Here are some points, each followed by its number:
tensor([-21,  11, -32,  -8,  13,  34,   6,   3,   6,  21, -45,  23,  19,  14,   1,  12,   9, -21]) 0
tensor([-55, -12, -27,  49,  -1,  52, 127, -30,  37,  13, -79,   8,  89,  71,  -8, -34, -14,  42]) 1
tensor([  7,   2,   7,   4,   8, -59, -73, -18, -68, -20,  33, -75, -52,  12, -38,   8,  51, -84]) 2
tensor([ -2,  -3,  -1,  -4,  -3,   6,   7,   9,  16,  16,  -8,  15,  -3,  -3,  13,  -6, -13,   4]) 3
tensor([-22,  18, -34, -10,   2,  24, -26,  -1, -12,  23, -17, -18,  -6,  26,  -5,   5,   4, -45]) 4
tensor([-22,   6,  -5,  21, -11,  47,  85, -27,  43, -12, -37,  18,  65,  37,  -1, -34, -22,  40]) 5
tensor([ 23,  27,   2, -27, -11, -19, -68, -13, -34, -20,  39, -27, -32,   0, -18,   8,  16, -35]) 6
tensor([-21, -16, -26,  45,  -9,   4,  17, -15, -16,  35, -20, -65,  -1,  65, -20, -37,   4, -58]) 7
tensor([ 30,  -4, -10, -18, -10, -13, -71,  11, -18,  36,  47, -28, -63, -11,  13,   0, -11, -45]) 8
tensor([ 11, -17,  33,  -3,  32, -51, -19,   2, -16, -38,  28,  -5, -14, -45,  -6,  29,  39,  10]) 9
tensor([ -36,   19,  -74,   21,   18,   31,  -27,  -18,  -41,   43,  -53,  -73,   -3,   79,  -42,   -3,   49, -111]) 10
tensor([ 28,  22,  26, -17, -45,  34,  78,  -7,  66, -31,  24,  86,  50, -13,  46, -35, -82, 126]) 11
tensor([ -46,  -14,  -65,   28,   38,   23,  -29,   14,  -41,   56,  -65,  -74,  -23,   69,  -31,   14,   56, -112]) 12
tensor([-19,   7, -29,   7,  14,  13, -21,  -7, -25,  22, -23, -39,  -7,  34, -20,   2,  31, -58]) 13
tensor([ 18,  21,  15, -27,   3, -31, -55,  -3, -44, -31,  31,  -6, -30, -29, -11,  29,  37, -21]) 14
tensor([-22,   0,  -1,   7,  11,  18,  45, -13,  18, -20, -39,  25,  33,   0,  -6,   7,  15,  25]) 15
tensor([-12,  36, -13,   0,  -9,  39,  50, -27,  24, -13, -43,  37,  66,  28,  -2,  -4,   0,  35]) 16
tensor([ -7,  12,  17,   6,   3,  31,  67, -20,  51, -44, -41,  75,  82, -10,   6,  -3, -19, 101]) 17
tensor([  78,   -2,   52,  -45,  -25,  -82, -115,   31,  -46,  -16,  127,  -33, -100,  -56,   14,   -4,  -25,  -23]) 18
tensor([  8,  33, -11, -17,  -1,   0, -41, -18, -31, -16,   1, -13, -11,  10, -11,  11,  24, -29]) 19
tensor([-54, -16, -26,  53,  21,  24,  74, -30,  -2,   4, -69, -29,  53,  60, -36,  -6,  32, -27]) 20
tensor([-37,  -4, -40,  31,  -8,  52,  80, -17,  30,  34, -50,  -5,  47,  71,  -3, -34, -29,  -1]) 21
tensor([-21, -24, -31,   6,  35,  -7, -43,  22, -30,  40, -29, -42, -40,   2, -19,  29,  39, -80]) 22
tensor([-10,   9,  -9,  -4,   2,  35,  48,  -6,  36,   0, -40,  47,  46,  -4,  10,   3,  -8,  50]) 23
tensor([ -26,   -6,  -29,    2,   39,  -20,  -65,   -2,  -56,   16,  -27,  -59,  -32,    4,  -35,   38,   62, -102]) 24
tensor([ 18,  15,  16, -14, -28,  14,  32,   1,  32, -15,  20,  47,  27,   1,  29, -20, -50,  65]) 25
tensor([  5,  23,  -7, -23,  -5,  12, -22,   5,  -3,   3,   5,  15,   0,  -6,   6,  16,  -4,  -4]) 26
tensor([ 55, -17,  72, -31, -13, -44,  -9,  26,  25, -49,  68,  65, -18, -90,  34,  18, -32,  94]) 27
tensor([ -2,  22,  -7, -13,   2,  22,   4,   7,  22,   0, -21,  38,  18, -23,  13,  18,  -7,  25]) 28
tensor([ 10,  38, -44, -26,  -6,  32, -76,  12, -11,  40,  -3, -13, -42,  18,   6,   3,   0, -57]) 29
tensor([ 13,  13,  12,  -1,  -9,  -4, -13,   5,   7,   2,  22,  -5, -12,   3,   4,  -7, -22,   0]) 30
tensor([ -3,  -7,   9,  26, -36,  34,  92, -11,  60,   5,   3,  43,  56,  30,  28, -57, -57,  78]) 31
tensor([ 32,  -1,  32, -18, -19, -32, -43,  12, -13, -14,  57,  -9, -42, -29,   7,  -6, -12,   8]) 32
tensor([ 20,  15,  34,  -9, -22,   6,  60, -19,  30, -46,  20,  55,  50,  -7,  26, -21, -39,  83]) 33
tensor([ 20,  12,  24, -12, -32,  26,  69,   0,  64, -16,  10,  86,  48, -18,  35, -18, -64, 103]) 34
tensor([-50, -41, -31,  54,  12,  26,  68,   0,  21,  48, -57, -30,  34,  52,  -7, -31, -10, -24]) 35
tensor([ -3,  11,  -3,  -1, -11,  -4, -11,  -9, -15,   0,   7, -29, -10,  19,  -9,  -8,  10, -22]) 36
tensor([ -6,  -5, -24,  -9,   8,   5, -25,  18,  -3,  24, -20,  -2, -20,  -8,   1,  24,   1, -23]) 37
tensor([ 35,  -2,  70, -21, -18, -12,  50,   7,  50, -55,  32,  97,  38, -76,  50,  -1, -51, 127]) 38
tensor([  9, -12,   4,   0, -10,  -7,   0,  14,   7,   4,  21,   0, -25,  -4,  12, -19, -25,   9]) 39
tensor([-29, -21, -31,   4,  17,  28,  19,  16,  10,  35, -44,  -6,   7,  12,  -3,  10,   2, -17]) 40
tensor([  2,  19,   3,   2, -13,   5,   3, -23,  -4, -25,   5,  -4,  21,  21, -11,  -5,   9,   5]) 41
tensor([-29, -12, -30,   8,  20,  20,   2,  10,   1,  24, -41,   2,   1,   4,  -4,  18,  11, -18]) 42
tensor([ 11,  -9,  16,   4,  -9, -10,  11,  14,  17,  -2,  23,  10, -12, -11,  15, -19, -35,  14]) 43
tensor([-15, -34,  -4,  41, -13,   7,  51,   5,  21,  26,  -5, -29,   9,  38,   5, -48, -29,  -6]) 44
tensor([  0,  37,   9,  -2, -21,  26,  54, -37,  17, -46,  -8,  34,  65,  20,   0, -13,  -8,  63]) 45
tensor([  4, -22,  31,   4,   6, -25,   1, -11, -12, -23,   8,  -8,   8, -15,  -7,   9,  21,   5]) 46
tensor([-44,   1, -35,  17,  12,  57,  69,  -7,  41,  30, -79,  38,  56,  35,   1,  -3,  -6,  21]) 47
tensor([  9,  15,  11, -20, -16,  11,  10,   1,  26, -20,  17,  40,  11,  -7,  14,   1, -29,  49]) 48
tensor([  4,  -5,  15, -10,   7,  -1,  19,   5,  33, -16, -10,  48,  20, -32,  16,  15, -18,  51]) 49
tensor([-10, -12,  15,  26, -12,  14, 100, -25,  46, -17, -20,  39,  64,  17,   9, -31, -36,  66]) 50
tensor([ 40,  12,  33, -29, -24, -27, -36,  23,  -1, -17,  65,  25, -31, -48,  22,  -7, -32,  34]) 51
tensor([-16,   1, -21,  -6,  10,  27,   7,   4,  18,  13, -35,  40,  15,  -1,   4,  11,   1,  12]) 52
tensor([-23,   9, -43,   4,  14,  43,  -1,   5,   5,  38, -43,  -5,   8,  29,  -3,   5,   5, -35]) 53
tensor([-53, -20, -53,  31,  30,  27,   1,  -1, -31,  49, -72, -46,   5,  52, -17,  15,  42, -84]) 54
tensor([ 33,  13,  22, -14, -15, -16, -10,   1,   2, -21,  40,  16,  -5, -19,  11, -10, -25,  32]) 55
tensor([-11, -14, -12,  18,   7,  -8, -14,  11, -26,  27,  -2, -30, -25,  28, -19, -12,   9, -52]) 56
tensor([ 50,  14,  50, -22, -29, -21,   2, -10,  16, -41,  59,  49,  11, -44,  27,  -6, -31,  62]) 57
tensor([-48, -14, -24,  43,   9,  41, 127, -24,  48,  -1, -79,  16,  85,  58, -15, -27, -11,  33]) 58
tensor([  -1,   -7,  -17,  -17,   32,  -36, -105,   25,  -55,   29,   15,  -56,  -75,  -25,  -15,   43,   55,  -98]) 59
tensor([ 29,   4,  51, -27,  -4, -25,  -1,   5,  25, -48,  38,  60,   9, -64,  19,  19,   4,  73]) 60
tensor([-50, -13, -39,  39,  15,  33,  37, -24, -15,  32, -48, -57,  23,  77, -34, -22,  24, -62]) 61
tensor([  5, -10,  25,   1,  -2,  -5,  20,   6,   8, -26,   4,  20,  16, -33,   4,   9,   0,  37]) 62
tensor([-28, -43, -14,  31,  37,   5,  29,  20,  13,  43, -24, -21,  -7,  10,   0, -12,  -8, -15]) 63
tensor([ -9, -13,  14,  11,  13,   0,  31,  -4,  10, -17, -15,  19,  24, -17,  -4,  19,   8,  28]) 64
tensor([  2,   9,  25,  14,   7, -32,   6, -21, -19, -36,  14, -18,  21,   5, -13,   6,  25,   0]) 65
tensor([-16, -14, -13,  33,   7, -14,   3, -11, -33,  20,  -4, -66,   4,  41, -30, -17,   8, -66]) 66
tensor([ 35,  -9,  42, -21,  13, -59, -77,  28, -33, -25,  56, -11, -53, -64,   2,  32,  13,  -7]) 67
tensor([ 32,  20,  26, -19, -30, -10,  -3,   8,  10, -23,  48,  27,   0, -21,  18, -19, -29,  38]) 68
tensor([  86,    2,   95,  -79,  -15,  -73,  -88,   54,   10,  -54,  116,   72,  -78, -127,   48,   48,  -37,   77]) 69
tensor([-35,  11,  -8,  34,  -3,  41, 106, -46,  27, -27, -57,  27,  95,  54, -11, -28,  -3,  47]) 70
tensor([ -45,   -9,  -64,   17,   40,   10,  -26,    9,  -40,   53,  -58,  -69,  -23,   43,  -33,   22,   58, -116]) 71
tensor([ 60,   3,  75, -29, -19, -56, -41,  14,   0, -60,  84,  35, -23, -87,  26,  15, -24,  70]) 72
tensor([  74,    3,   71,  -64,  -15,  -55,  -75,   46,   15,  -45,   97,   79,  -61, -127,   49,   42,  -35,   83]) 73
tensor([ 59,  53,  59, -47, -42, -20, -18, -17,   2, -70,  76,  76,  13, -39,  16,  -8, -34,  83]) 74
tensor([ 15, -26,  26,   9,  -7, -24,  11,  10,   7,  -1,  32, -10, -15, -14,  15, -22, -25,  11]) 75
tensor([  4,  25, -38, -22,   1,  32, -31,   7,   3,  28, -17,   6,   3,  13,   7,   7,   0, -18]) 76
tensor([ 50,  26,  67, -37, -32, -22,  24, -10,  28, -72,  62,  74,  25, -60,  31, -11, -37, 111]) 77
tensor([-26,  42, -34,  12,  -7,  45,  40, -50, -10,  -5, -42, -22,  58,  85, -20, -25,  15, -22]) 78
tensor([  1,   1,   7,  -6,  -1,   5,  37,  14,  33,  -9, -15,  52,  23, -32,  27,   4, -17,  52]) 79
tensor([-38, -23, -51,  20,  18,  32,  11,   7,   8,  65, -50, -23, -12,  36,  -4,  -3,   7, -57]) 80
tensor([-14,  -7,   2,   6,  -1,  44,  99,  -7,  64, -15, -38,  80,  63,  -9,  32,  -5, -36, 101]) 81
tensor([ 49,  13,  55, -27, -38, -21,   5,   4,  24, -19,  71,  48,  -6, -47,  32, -18, -50,  78]) 82
New points follow, each followed by the number of its nearest point above.
tensor([ 12,  24, -45, -20, -10,  25, -52,  12,  -3,  43,   1, -11, -32,  22,  13,  -4, -10, -41]) 29
tensor([ 16,  32,  -1, -20,  -6, -10, -34, -25, -28, -19,  16, -10,   2,   4, -26,  10,  18, -12]) 19
tensor([-15,   2, -34,  -7,  29,  -4, -59,  15, -32,  30, -27, -35, -37,   3, -24,  21,  41, -73]) 22
tensor([  36,  -42,   56,  -24,   12,  -45,    0,   50,   28,  -18,   49,   73,  -24, -113,   41,   27,  -22,   82]) 27
tensor([-38, -25, -42,  13,  32,   5, -49,  24, -28,  47, -35, -49, -34,   8, -21,  25,  38, -83]) 22
tensor([-25, -13, -23,  34,  20,  -5, -10, -27, -30,  21, -14, -67, -16,  50, -28, -18,  28, -76]) 66
tensor([-25,  -8, -38,  13,  20,   5, -22,  -9, -39,  25, -15, -54, -16,  44, -28,  10,  36, -79]) 13
tensor([ 20,   4,  47, -25, -10,   7,  53,   6,  55, -44,   6,  93,  41, -64,  33,  10, -39, 116]) 38
tensor([ -8,  33, -19,  -3,   2, -14, -20, -46, -37, -37, -12, -31,  20,  44, -31,   0,  45, -35]) 19
tensor([ 32,  20,  22, -32,   3, -43, -79,  -6, -47, -33,  38, -18, -30, -32, -13,  30,  40, -17]) 14
tensor([  1,  -2,   2,   7, -10,  12,  16,   2,   9,   3,  -4,   9,  11,   3,   3, -19, -16,   1]) 3
tensor([ 22,  19,  20, -39, -12,   5,  -7,  16,  41, -31,   9,  86,  12, -69,  32,  31, -19,  85]) 60
tensor([-11,  -7, -18,  29, -11,  15,  26, -16,  -3,  25, -11, -38,   2,  55, -20, -37, -11, -35]) 7
tensor([ -4,  -6, -14,  -7,   4,  10, -20,  22,   3,  23, -10,   8, -23, -10,   9,  14,   1, -15]) 37
tensor([ 40, -13,  64, -27, -27, -19,  37,  20,  52, -37,  50,  83,  20, -71,  41, -14, -57, 120]) 38
tensor([  4, -22,   9,   5,   1, -50, -58,  10, -55,   1,  42, -66, -54,  -4, -12,   1,  30, -68]) 2
tensor([ 14,  33,  20, -28,   6, -21, -57, -21, -37, -55,  27, -15,  -9, -14, -15,  23,  40, -14]) 14
tensor([-11,  21,  -7,  -8,  14,  -3, -61, -15, -42,  -3,  -5, -33, -19,   7, -29,  31,  49, -57]) 19
tensor([ 31, -12,  57,  -9, -18, -17,  49,  14,  42, -37,  40,  72,  21, -50,  34, -11, -52, 109]) 38
tensor([-12,   0,  17,  -1, -28,  13,  39,   4,  33,  -9,  32,  34,  14,  -9,  33, -28, -41,  60]) 25
tensor([ 18,  62,  16, -18, -41,  31,  43, -54,  19, -60,  12,  50,  58,  29,   6, -25, -27,  74]) 45
tensor([-32,  -8,  -9,  20,  21,  15,  40, -13,  12,  -3, -47,   1,  34,  22,  -9,   7,  19,   5]) 15
tensor([ -9,  40, -38,  -3,  -2,  17, -28, -39, -42,  -4, -20, -53,  10,  65, -33, -17,  42, -69]) 13
tensor([  1, -18,   0, -13,  10,  -5, -38,  16,  -8,   4,  -4,   4, -20, -26,   5,  23,  14,  -6]) 37
tensor([-18,  21, -14,  25, -16,  44,  79, -25,  35,  -6, -37,  28,  66,  45,   8, -28, -33,  41]) 5
tensor([  4,  42,   2,  -8, -18,  25,  49, -35,  18, -33, -11,  29,  60,  26,   8, -17,  -8,  49]) 45
tensor([-23,  -2,  13,   6,   3,  35, 100,  -5,  68, -12, -48,  67,  66,  -9,  19,   0, -25,  96]) 81
tensor([ -4,   7, -15,  13, -12,   9,  13, -16,  -3,  16, -10, -23,   5,  44, -16, -30, -10, -13]) 36
tensor([-52, -31, -33,  57,  20,  -4,  28, -21, -33,  28, -49, -78,  15,  69, -39, -16,  46, -77]) 61
tensor([-12,  -3, -17,   1,   8,  42,  42,  -5,  39,  21, -37,  49,  31,  -5,  19,   8, -13,  35]) 23
tensor([ 49,   1,  60, -31, -17, -65, -47,  18, -11, -51,  90,  35, -40, -94,  24,  18, -14,  57]) 72
tensor([-25,  43, -41,   7,  -5,  26,  -8, -44, -26,  -4, -30, -44,  31,  78, -30, -16,  30, -49]) 78
tensor([ 30,  13,  43, -40, -16,  -1,  40,  24,  65, -33,  17, 109,  27, -72,  49,  14, -50, 124]) 38
tensor([ 32,   9,  57, -37, -15,  -7,  46,  12,  50, -44,  26,  95,  33, -82,  42,  10, -38, 127]) 38
tensor([   5,    2,  -24,  -24,   28,  -25, -104,   19,  -55,   22,   -2,  -55,  -66,  -13,  -24,   31,   64,  -87]) 59
tensor([ -5,  35, -34,  -1, -22,  49,  36, -19,  17,  16, -27,  15,  32,  48,  12, -29, -19,  10]) 16
tensor([ 21,  18,   6, -21, -25,  24,  26,   2,  27,  -1,   4,  50,  19,  -8,  32, -15, -53,  59]) 25
tensor([  6, -19,   7,   5,   8, -50, -76,   5, -60,   2,  33, -78, -56,  -1, -33,  11,  43, -82]) 2
tensor([ 38,  11,  38, -29,   0, -53, -83,  14, -43, -27,  68, -31, -63, -43,  -3,  24,  23, -35]) 67
tensor([-21,  -2, -18,  34, -12,  18,  27, -14,  -7,  23, -13, -44,  12,  59, -16, -42,  -6, -42]) 7
tensor([ 50,  20,  68, -38, -35, -35,  12,  -2,  46, -58,  63,  62,  12, -69,  30,  -7, -32,  97]) 77
tensor([  4, -35,  24,  21,  11, -62, -31, -15, -46, -16,  34, -52, -37,  -8, -23,   9,  28, -48]) 2
tensor([-20, -10,  -2,  22, -10,  22,  54, -14,  17,   6, -19,  -7,  31,  41,  -6, -32, -17,  11]) 44
tensor([-20,  -9, -26,   5,  16,   8, -19,  18,   0,  38, -12,  -1, -23,  -3,  -3,  16,   4, -25]) 37
tensor([-24,  18, -44,   8,  14,  35,  -8,  -1, -10,  32, -50,  -7,   5,  29,  -7,  13,  18, -42]) 53
tensor([  0, -39,   0,  30,  -7, -17,  -7,  16, -15,  30,  24, -50, -39,  23,  -1, -32, -11, -47]) 56
tensor([  8,  27, -10, -15,   0,  -2, -43, -12, -25, -17,   8, -10,  -7,   5, -16,  12,  27, -27]) 19
tensor([-11,  -3,  -1,   9,   0,   7,  18,  -2,   6,   3,  -7,  -2,  10,  12,   8, -16,  -5,   9]) 3
tensor([-65, -23, -45,  52,  31,  18,  36, -27, -38,  39, -62, -81,  20,  91, -46, -26,  57, -92]) 61
tensor([ 38,   1,  34, -27,  -8, -60, -90,  14, -42, -18,  77, -34, -72, -45,   4,  13,  11, -32]) 67
tensor([ 31,  11,  40, -41,   2, -22, -25,  20,  12, -26,  35,  59, -10, -71,  20,  25, -16,  43]) 60
tensor([ 30, -28,  27,  -1, -17, -41, -23,  14, -21,  -5,  53, -23, -36, -23,   8, -21, -17,  -6]) 32
tensor([   1,  -12,    2,    8,   11,  -56,  -90,    4,  -69,   -1,   37,  -92,  -71,    7,  -34,    8,   46, -109]) 2
tensor([  9,   6,   5,   1,  10, -52, -74, -12, -66, -16,  31, -82, -44,  11, -41,  12,  57, -84]) 2
tensor([  6,  -3, -15,  -6,  -1, -20, -72,  12, -36,  21,  29, -58, -61,   2,  -8,  -1,  10, -73]) 8
tensor([-47, -11, -22,  40,  12,  24,  81, -27,  15,  15, -66, -11,  68,  53, -13, -18,  17,   0]) 20
tensor([  6,  -2,  29,   2, -14,   0,  45,   3,  32, -15,  19,  35,  21, -14,  27, -19, -41,  59]) 25
tensor([ 35,  -4,  -4, -23, -12,  -4, -66,  36, -12,  28,  43, -14, -64, -17,  15,  -1, -20, -35]) 8
tensor([ 41,  -1,  74, -30, -23, -28,  53,   8,  48, -62,  41,  98,  32, -78,  33,  -4, -55, 127]) 38
tensor([ 23,  -7,  -1, -21,  -5, -13, -64,  32,  -9,  35,  53, -26, -63, -12,  14,   0, -13, -43]) 8
tensor([ -6,  30,  -4, -14,  10,  -8, -56,  -6, -38, -23,  -1, -21, -14,   1, -23,  31,  46, -44]) 19
tensor([ -1,   4, -28, -11,  18,  -4, -64,  11, -30,  26, -16, -32, -39,  -1, -16,  21,  38, -59]) 22
tensor([  41,  -34,   66,  -39,   -6,  -46,  -10,   51,   30,  -20,   64,   70,  -35, -115,   40,   28,  -36,   84]) 27
tensor([-36,  20, -13,  23,  -2,  40, 101, -56,  21, -30, -61,  21, 100,  58,  -9, -17,   8,  46]) 70
tensor([  0,  23,   1, -15,   0,  -9, -35, -18, -29, -25,  10, -22,  -9,   4, -10,  10,  29, -24]) 19
tensor([  -5,  -10,  -29,  -10,   27,  -16, -104,   29,  -51,   36,   -7,  -57,  -76,  -15,  -21,   41,   41,  -98]) 59
tensor([-10,   7,  -9,  17, -11,   4,  14, -22,  -5,  -7,  -4, -16,  17,  36,  -8, -21,  -4,   1]) 41
tensor([-26, -29, -11,  34,  -2,   7,  55,  -7,   5,  20, -18, -26,  21,  38,  -9, -33,  -8,  -8]) 44
tensor([ 28,   4,  63, -20, -23,  -8,  63,   0,  50, -55,  34,  88,  42, -63,  41,   0, -39, 124]) 38
tensor([-40, -19, -32,  52,   9,  11,  44, -23, -11,  29, -51, -55,  26,  69, -28, -29,  17, -49]) 61
tensor([  1,  -9,  -1,  13,  -3,   3,  10,   6,  18,   9,  11,   7,   6,   8,   6, -15, -13,   2]) 3
tensor([  7,   2,  29,   4, -25,  -1,  23,  -5,  21,  -1,  19,   7,  21,  12,   9, -26, -30,  26]) 43
tensor([-19,  -6, -24,  17,   6,  13, -12,  -4, -18,  21, -20, -45,  -5,  36, -20,  -6,  24, -55]) 13
tensor([-20,  11,  -1,  11,  16,  22,  38, -12,   7,  -5, -45,  12,  34,  14,  -9,  10,  13,   7]) 15
tensor([  8, -11,  -5, -13,  25, -18, -43,  19, -13,   4,   9,  -9, -38, -27,   0,  36,   9, -18]) 37
tensor([ 25,  -9,  10, -27,  13, -37, -84,  36, -29,   5,  32,  -2, -84, -55,   5,  41,  22, -33]) 67
tensor([ 16,  16,  -4, -12, -16,   4, -23,   1,  -2,   9,  23,  -8, -17,   7,   9, -12, -14,  -5]) 30
tensor([ -9,   7,  -5,  14, -12,  28,  56, -15,  33,   4, -13,  15,  39,  31,  10, -30, -28,  35]) 5
tensor([ 19, -46,  27,  -5,  40, -59, -63,  54, -19,  11,  28, -17, -57, -69,   2,  39,  16, -22]) 67
tensor([  6,  53,   7,  -6, -25,  18,  28, -45,  10, -46,   1,  24,  54,  37,  -4, -18,  -4,  50]) 45
tensor([  3, -11,   6,  10,  -2,  -3,  -1,   7, -15,  10,  20, -21, -15,   8,  -5, -16,   2, -19]) 36
tensor([-11,  -9, -12,  25, -20,  39,  91,   6,  65,  23, -23,  46,  48,  23,  24, -46, -63,  67]) 31
tensor([  7,  20,  19, -23,  13, -18, -41,   2, -18, -25,  -3,   9, -24, -29, -11,  36,  31,  -7]) 14
tensor([-32,  -5, -42,  17,  19,  53,  46,   7,  22,  42, -64,  19,  28,  24,   6,   3,  -7,  11]) 47
tensor([-23, -23, -36,   4,  31, -12, -58,  26, -39,  39, -21, -53, -40,   1, -20,  28,  47, -88]) 22
tensor([ 25,   8,  30, -53,  -3,  -4, -11,  26,  29, -15,  28,  76,  -3, -75,  33,  30, -21,  73]) 60
tensor([-10,  -8,  -6,  -2,   9,  33,  60,   8,  41,  -3, -34,  54,  43, -14,  13,   2, -14,  48]) 23
tensor([ -7,  13, -31,  -7,  14,  13, -51,   0, -28,  19, -15, -40, -22,  25, -17,  12,  31, -69]) 13
tensor([ -5, -20, -13,  18,   6, -17, -31,   8, -25,  12,   3, -60, -30,  22, -18, -10,   6, -62]) 56
tensor([ 25, -14,  26, -32,  16, -34, -65,  33, -11, -11,  35,  16, -40, -71,  12,  45,  12,   0]) 67
tensor([  1,  -8,   5,   9,   5, -15,  -1,  -6, -18,  -6,  13, -35,  -7,  18, -10, -12,  11, -22]) 36
tensor([  9,  -5,  -4, -17,  21,  -9, -52,  19, -14,  12,  -1,  -1, -28, -30,  -9,  39,  29, -23]) 37
tensor([ -7,   7,   7, -20,  15,   1, -26,  17,   3,   0,   9,  20,  -6, -33,   4,  30,  13,  10]) 26
tensor([-41, -16, -14,  29,  21,  27,  58, -18,  14,   6, -59,   6,  35,  26, -15,   4,   8,   4]) 15
tensor([  0,  -3,  -5,  18, -11,   3,  16, -17,   1,   4,   4, -31,   1,  39,  -6, -35,  -1, -13]) 36
tensor([-29, -24, -16,  41,  17, -20, -22, -11, -51,  22, -11, -91, -21,  48, -42, -16,  49, -95]) 66
tensor([ 28, -30,  36,   2,  -8, -48, -34,  15, -17,  -1,  56, -28, -52, -21,   1, -20,  -5,  -9]) 32
tensor([-40,  -3, -63,  37,  -1,  54,  49, -14,   3,  62, -59, -46,  20,  97, -16, -53,  -8, -59]) 61
tensor([ 27,   2,  10, -23,  -5, -24, -42,   9, -15,  -3,  43, -10, -31, -15,   8,  -9, -13,  -9]) 32
tensor([-28, -17, -42,  30, -18,  51,  64,   7,  34,  65, -35,  -7,  18,  60,  11, -36, -55,  -6]) 21
tensor([ 32,  -1,  22,  -6, -25, -29, -38,  15, -10,  10,  59, -21, -48,  -7,  19, -24, -26, -17]) 32
tensor([-36,  -3, -26,  38,  15,  13,  10, -43, -26,  -3, -47, -47,  37,  60, -33, -12,  38, -45]) 61
tensor([-29,   5, -26,  44,  -3,  36,  71, -29,  19,   5, -53,   0,  57,  59, -15, -25,  -6,  -4]) 21
tensor([  0,  18,  -2,  -5,  -2,   2, -23,  -7, -13,   0,   3, -16,  -2,  14,  -2,  -2,  -7, -11]) 36
tensor([  56,   28,   24,  -58,  -34,  -53, -127,   22,  -56,  -18,  111,  -29,  -97,  -42,   13,   10,   -5,  -38]) 18
tensor([-16,  -9, -39,  -6,  23,   8, -43,  23, -31,  48, -24, -36, -28,   6, -10,  25,  22, -73]) 22
tensor([  1,   8,  -8,  -6,  -8,   9,  -7,   2,  -5,  16,   6, -12, -15,  23,   1,  -1,  -1, -14]) 36
tensor([ 16,   3,  21, -12, -26,   5,  31,   3,  30, -12,  26,  34,   6,  -8,  27, -30, -50,  61]) 25
tensor([ 14,  31,  -3, -14, -10,  -7, -37, -27, -29, -22,   3, -22,  -8,   9, -14,   3,   0, -19]) 19
tensor([ -7,  -1, -39, -17,  27,   3, -67,  19, -24,  33, -13, -25, -44,  -8, -10,  37,  31, -62]) 22
tensor([  4,  35, -24,  -4, -28,  46,  25, -18,  21,  13, -22,  21,  28,  41,  16, -25, -31,   9]) 16
tensor([ 19,  48,  21, -29, -16,   9,  34, -24,  27, -58,  -2,  76,  51, -25,  17,  15, -14,  93]) 33
tensor([  63,  -19,   57,  -24,  -10,  -99, -118,   25,  -62,  -38,  120,  -54,  -97,  -82,   -4,   16,   18,  -38]) 18
tensor([ 40,   4,  31, -23,  -3, -56, -81,   1, -43, -25,  74, -34, -59, -41,  -6,  10,  11, -19]) 67
tensor([-29, -17, -29,  12,  42, -15, -55,  -1, -54,  16, -31, -62, -30,  15, -39,  26,  71, -91]) 24
tensor([-13,   1, -19,  -2,  14,  -6, -25,   1, -13,  16, -19,  -6,  -5,  -5,  -6,  23,  16, -26]) 37
tensor([ 21,  46,  12, -32, -21,  25,   7, -15,  30, -34,   7,  56,  27,  -4,  23,   9, -23,  59]) 48
tensor([-32,  32, -33,   6,  -4,  54,  73, -28,  27,  -9, -59,  32,  70,  46,  -7,  -9,   3,  25]) 16
tensor([ 38,   6,  39, -28, -11, -54, -69,  12, -18, -29,  68,  -3, -51, -76,   0,  18,   3,   2]) 67
tensor([ -1,  12,   4, -22,  15,  -6, -27,   0, -12, -26,  -1,  13,  -1, -21,  -2,  48,  24,  -7]) 26
tensor([-47, -12, -40,  25,  34,  25,  12,  -7, -11,  29, -64, -32,  14,  42, -25,  19,  36, -55]) 54
tensor([-26,  -5, -24,  23,   6,  27,  62, -19,   9,  16, -41,  -6,  38,  44,  -8, -22,   0,  -3]) 21
tensor([-20, -10, -18,   3,   8,  31,  34,  13,  29,  25, -41,  30,  16,   4,  12,   6,   2,  16]) 52
tensor([-11,  -6,  -2,   8,   2,   8,  21,  -2,   2,  15,  -9, -12,   4,  18,  -2, -13,  -8,  -4]) 3
tensor([-16,   3,  -4,  24, -10,  11,  38, -18,   3, -10, -11, -20,  24,  36,  -4, -23,  -7,   4]) 41
tensor([ 30, -13,  17, -30,   8, -31, -74,  28, -16,   0,  48,  14, -50, -66,  18,  32,  11,  -5]) 67
tensor([ 27, -14,  35,   1, -18, -35, -32,  13, -14, -11,  58, -19, -41, -21,   7, -10, -14, -12]) 32
tensor([-38,  -5, -31,  12,  17,  49,  60,   2,  34,  24, -73,  36,  44,  22,   6,  -1,  -7,  23]) 47
tensor([-28, -10,  -3,  24,  11,  22,  70,  -7,  29,   2, -47,  18,  46,  31,   7,   7,  -3,  27]) 15
tensor([-57, -20, -46,  61,  22,  23,  37, -34, -28,  41, -66, -90,  14,  97, -46, -22,  41, -95]) 61
tensor([  43,  -32,   61,  -29,    2,  -44,   -8,   47,   33,  -21,   54,   68,  -34, -108,   55,   21,  -45,   76]) 27
tensor([-20, -17, -22,   6,   8,  27,  22,  30,  23,  35, -38,   9,   4,   5,  -1,   1,  -6,  -1]) 40
tensor([ 43,  10,  58, -29,  -9, -30,   6,   9,  21, -52,  42,  59,   6, -76,  17,  19, -18,  83]) 60
tensor([ -4,   8, -10,  15, -19,  33,  48, -24,  14,   3, -17,   2,  26,  43,   3, -35, -21,  29]) 5
tensor([-43, -48, -29,  32,  22,  13,  41,  16,  16,  47, -47, -25,   0,  19, -12, -19,  -4, -34]) 63
tensor([  5,  16, -59, -29,  -6,  31, -78,  26, -18,  67,   4, -26, -54,  21,   7,   8, -14, -84]) 29
tensor([ 15,  16,  16, -17, -22,  21,  31,  -2,  32,  -3,  14,  44,  20,  -6,  20, -19, -42,  59]) 25
tensor([ 36,   2,  32, -16,  -6, -22,  -8,  -1,   1, -25,  33,  16,   6, -27,   4,  -1,  -6,  22]) 55
tensor([  65,   26,   21,  -53,  -33,  -43, -127,   23,  -46,  -11,  102,  -36,  -92,  -38,   12,   11,   -5,  -39]) 18
tensor([  4,  20, -47, -19, -15,   8, -71,  24, -10,  59,  11, -37, -62,  29,   4,   1,   4, -75]) 29
tensor([ 28, -16,  36, -23,  11, -58, -76,  24, -45, -20,  50, -13, -59, -57,  -5,  34,  29, -33]) 67
tensor([ 12,  13,  12, -12, -31,   7,  13,   1,  23, -12,  11,  34,  11,  -1,  20,  -6, -31,  40]) 48
